One turn moves each row of this set onto another row. After a few examples, where does it send each row asked below?
J71: [-11  27 -12   5  -8   2 -10  10  23  20  27 -29  25  -8  -3 -15   5  33
   2 -33  18   4 -31  -9   2 -18  -1  14  28   5  27  36   5   4  -1 -28]
J84: [-14  32 -14   9 -10   1 -14   5  20  20  25 -24  22  -1  -5 -17  -1  33
   3 -36  14   0 -37 -15   2  -9  -5  13  23   2  32  41   7  14  -9 -22]
J520: [-10  11 -31   0 -10   2   2  33  35  26  15 -36  18 -24   5  10  13  18
  16 -26  34  14 -24 -14   9 -25 -32  10  28 -13  33  14  15   0  -5  -8]
J818: [-37  11  14  -3   8  14  -5  24   6  10  -8   0 -20 -28  16   5   3  -3
  19 -18 -18   2  22 -11   6  -7 -10   2  18 -37 -12 -21  29  12 -22  14]
J407: [-29  11 -33   5   1  -3 -11 -21  -8  -9  14 -20   8  14 -13  11   2  29
  44   8   1 -35  12   1  -6   2  -8  17  27  14  27   9  29   8 -40   5]
J816: [ -2 -18  -2 -24  11  -5  25  41   2  38  15  16  11   7   1  23  -5   3
  32 -30  13 -32  -8   4 -19  17 -18  -3  10  -1  -3   3  27  14 -23   9]
J191: [-13  24 -27   2 -18  -5 -23   9  32   9 -25 -41  -5  -2   4  -1   3  17
  16 -10  28  -6  -3 -19 -11 -28  -3  -6  34  -5  27  25   8   9 -13 -21]
J409: [-13  13 -36   4 -10   5   1  29  32  26  10 -32  10 -22   6  14  10  17
  15 -30  33  15 -28 -23   8 -22 -42   5  23 -20  36  14  21  14  -6   1]
J665: [-34  16  22   1  10  11  -2  24   0  20  24  11   1 -22  12  -6  -4   1
  22 -34 -23  -1  -4  -5  26   9 -10  16   9 -31  -7 -12  26  12 -33  11]
J549: [-44  18  10  11   7 -11  10  21  12   7  11  -4 -16 -29  11 -15 -20   2
  20 -23 -10   3 -12 -13  31   8   7  17  22 -15  -2 -22  40  24 -29   1]
J212: [ 11  11 -14  -2   2   2   3  -3  29   8  12 -19  17  -7  -2  -8   5  29
  -6 -42  22  -7 -23  -3  -6 -18   1  12  25 -26  19  39   2 -10  -6 -20]
J976: [-41  26 -18  11  11 -18  10 -24 -18   8  33 -13   3   0  -7  16  11  22
  36  -4   5   6   9  -8  -9   5 -34  13  12  23  12   8  39  30 -25   7]
J301: [  7  -2 -24  -5  -2  -2   9  17  37  17   7 -23  18 -13   1   4   8  15
   1 -35  36  -5 -22  -6   8 -18 -20  19  22 -39  27  23   7 -16 -13  -3]
J496: [-16   3   9 -24  12  22  22  32  -4  28  20  19   6  12 -13   5  -5  20
   4 -17  -4 -10   5   1 -45  14  -5   3  28  11 -10  10  23  21 -14   5]
J326: [-10 -18  -1 -28  10   9  19  44   1  43   9  16  10   7   3  14  -1  -4
  32 -22  12 -25  -3   5 -24  14 -24  -4  16   4  -7  -2  30  17 -25   3]
J610: [-42  15  13   5  -7 -13  10  11  10   8  -5  -5 -12 -28  14 -21 -14  10
  23 -25 -11  -5  -6 -20  23   6  16  10  18  -8 -17 -18  42  22 -17  -4]
J183: [-25  -7  10 -21  16   6  -1  44   0  29   2   9 -10  21  -5   8 -11  -6
   7  -1  12 -24  20  11 -34   9 -10   8  30   5  12   1  18  15 -31   4]
J323: [  8  10 -25  -4   1  -1  -1   8  38  -1  -9 -30   1  -4  -3   3   2  16
  -1 -20  30  -5  -5  -5  -8 -26  -1   7  36 -34  26  27  -1 -14 -21 -10]
J611: [-31  20  25  -4  -4   9 -12   8  -1  10  -6   7  -3 -13  10 -16  -2  11
  23 -24 -28 -13  13 -10   9   5  15   3  15 -20 -24  -4  22   7 -26  -2]
J958: [-44  17   9   9   8  -7  12  15  11   3  -2  -8 -26 -35  15 -11 -13   6
  15 -20 -10   8   1 -17  15  -3   8   7  24 -16  -9 -23  43  27 -12   1]
J901: [-10  22 -24   0 -12  -5 -20  17  34  10 -13 -45   1  -7   3  -1   6  16
  14  -9  30   0  -2 -11  -6 -34  -1  -2  40  -2  27  22   4  -1 -10 -25]
J738: [-46  22 -14   7  -1 -29  -1 -22 -17  11  14 -18   3  11  -6  10  10  16
  38   5  13  -8  19  -9  -3   9 -28  20  12  25  15   7  36  20 -32   8]
J90: [-42  13 -19   7   4 -25   7 -24 -16  18  12 -17   1  -5   3  17  19  16
  43  -6  16  -6  15 -10  -6   2 -42   8   3  21   8   3  46  27 -16   5]
J130: [-11   4   8 -20  10   9  25  27  -4  19  18  17   4  12 -14  14  -9  29
   2 -21  -2 -20   7  -3 -45  15   4   3  24   6  -8  17  20  17  -7  12]
J261: [-20  -9   6 -15  19  -7   4  43   1  23   1   7 -18  17  -4  21 -14  -4
   4  -5  17 -32  21   9 -35   7  -9   7  27  -3  18   3  17  13 -28  11]
J193: [-35 -13 -34  -2  -8   0   0 -16  -9  11   2 -22   7 -10   2  19  22  30
  36  -4  16 -32  14  -7  -5  -3 -40  19  12   3  23  -4  48   6  -8  19]
J441: [-30   3 -28  12  24  10  -2 -27 -17   2  43 -10   6  -8  -3  13  11  34
  29 -20   0 -22  -6   8 -12  -3 -30  15  14   9  32  10  38  24 -10   3]

J71 turns into J520
J326 turns into J183
Where do these go?
J818 turns into J611
J301 turns into J323
J90 turns into J738
J549 turns into J958
J441 turns into J193
J409 turns into J191
J130 turns into J816

One turn moves each row of this set onto another row. After a few examples, where does it send each row asked below?
J119: [  8 -29   5  19 -18  36   7 -24 -18  -5  -6  14   4 -16   2 -25 -13  14
 -25 -21  12   7   6  10   3  10 -30  32]
J433: [  9 -34  -2  16 -15  41   8 -23  -2  -1   6  16  -2   6   9 -31   1   8
 -24 -25  22  18   9   0   2   5 -32  28]
J764: [ 27 -24  -2  27  -8  12  37  20  -1  -6 -25  -3   2  -6  -8 -28  -8   6
  -7 -28  11  19 -12 -18 -23  11 -16  29]
J537: [ 14  18 -32 -18 -18  -1 -11  -9   9  25  18  10 -11 -16  -4  -2 -22   6
  13   0 -10   1  35  -7  -9 -20   8 -12]
J564: [ 24  22 -42  -8 -21   0 -16  -6   8  22  11  20 -14 -16  -3  -3 -30   2
  12 -10 -14  -1  31 -23  -4 -11   1  -4]
J878: [ 24  19 -38  -3 -22  -7 -17  -8  13  22   3  19 -20 -14  -6  -6 -32   8
  17 -12 -18  -1  27 -26  -6 -15  -7 -10]
J169: [ 29 -19  -5  32  -4  34  32  11 -11 -12 -11   6  -1   0   1 -34   0   1
  -9 -19  27  13 -16 -22  -6  -3 -17  20]
J801: [ 24  21 -26 -18 -19  -2 -17  -8   1  22   0  20   0 -21 -16  -2 -23   4
   8  -9  -7   1  32 -10 -14 -22  -6 -20]
J571: [ 18  13 -25 -15 -16  -9 -20 -13  15  28  15  11 -13 -17  -5  -4 -16   4
  18  -1 -14   7  30  -6 -12 -18   8 -16]
J933: [ 10 -20  12  33  14  15  37   2  -8  -2  -4 -22   1 -16  -5 -21  11   6
   8   6  10  13 -21  11  -4   2   0   5]
J840: [ 23  27 -33 -17 -18   0  -7  -6  -2  22   3  19   0 -20 -16   0 -24   0
  10  -7  -6  -2  31 -13  -6 -15   2 -18]
J563: [ -4 -34   0  37   2  17  16 -15  10   7   8 -26 -25 -12   8 -22  12  20
  14   9 -13   4 -13   5  16   4 -14  23]
J660: [ 24 -19   5  40  -8  23  28   3 -15 -14 -14   5   5  -8  -4 -21 -11   2
  -9 -23  18  16 -18  -7 -10  21 -11  23]
J478: [ -2 -33 -15   0  -3  25  20 -16 -10   4 -11   3 -18   2  -1 -27   9  24
  -2  -6  12  -7  -3   9  26 -15 -46  27]
J277: [ 19 -27   9  21  11  32  26   1  -5   6   7 -17   4 -12   0 -25  25   1
   7  11  21  13 -16   1   0 -12  -2   9]
J806: [ 10 -31  16  10  17   9  33   9   4   8  -3 -23   4 -20  -4 -32  18   7
   1   5  -1  14 -11  10 -16 -11   3   9]
J578: [ 26  23 -30 -13 -16 -14  -4   4   5  19   0   9 -15 -16 -14  -1 -24   6
  23  -6  -8   0  17 -18 -17 -22   3 -18]
J541: [ -6 -29 -10  20  -9  25  15 -20 -13  -2 -10  -1 -24 -14   3 -24  -5  32
  -8  -5  -8 -14  -5   8  23 -10 -42  32]
J397: [ 22  23 -32  -3 -22   0 -12  -5  13  25  12  10   0 -12 -12   7 -22  -3
  19  -6  -7   9  32 -18 -14  -2   8 -12]
J202: [ 12 -36 -12  26  -2  24  14  -8  12  14   6 -20 -25   2   6 -21  18  12
  23   5   2   5 -18 -10  22   1 -23  33]
J220: [  4 -31  -9   3  -6  19  16 -11  -7  10 -27   5 -10 -17  -7 -32   3  26
 -10 -10 -14 -14   4   1  21 -17 -52  29]
J540: [ 28  18 -27  -3 -26  -5 -20  -5  13  22  10  13  -8 -14 -10   2 -26   0
  19 -11  -8  14  27 -21 -23  -6   4 -11]
J417: [ 11 -40  -5  27   1  12  11  -6  23  18   0 -22 -24 -15  11 -34  14  19
  11   1 -30   2  -6 -12  13   0 -16  34]
J364: [ 18  25 -40 -10 -17  -9  -1   4   8  19   6   5 -15 -12 -13   2 -25   5
  23  -6  -8  -4  26 -18 -12 -17   6 -15]
J616: [ 14 -38   8  11 -20  32   2 -19   0   6 -13   9  17 -11  -5 -24  -1  10
 -25 -28   6  21  16   5  -9  14 -34  32]

J540 turns into J571
J417 turns into J616
Where do these go?
J537 turns into J840
J933 turns into J541
J478 turns into J169

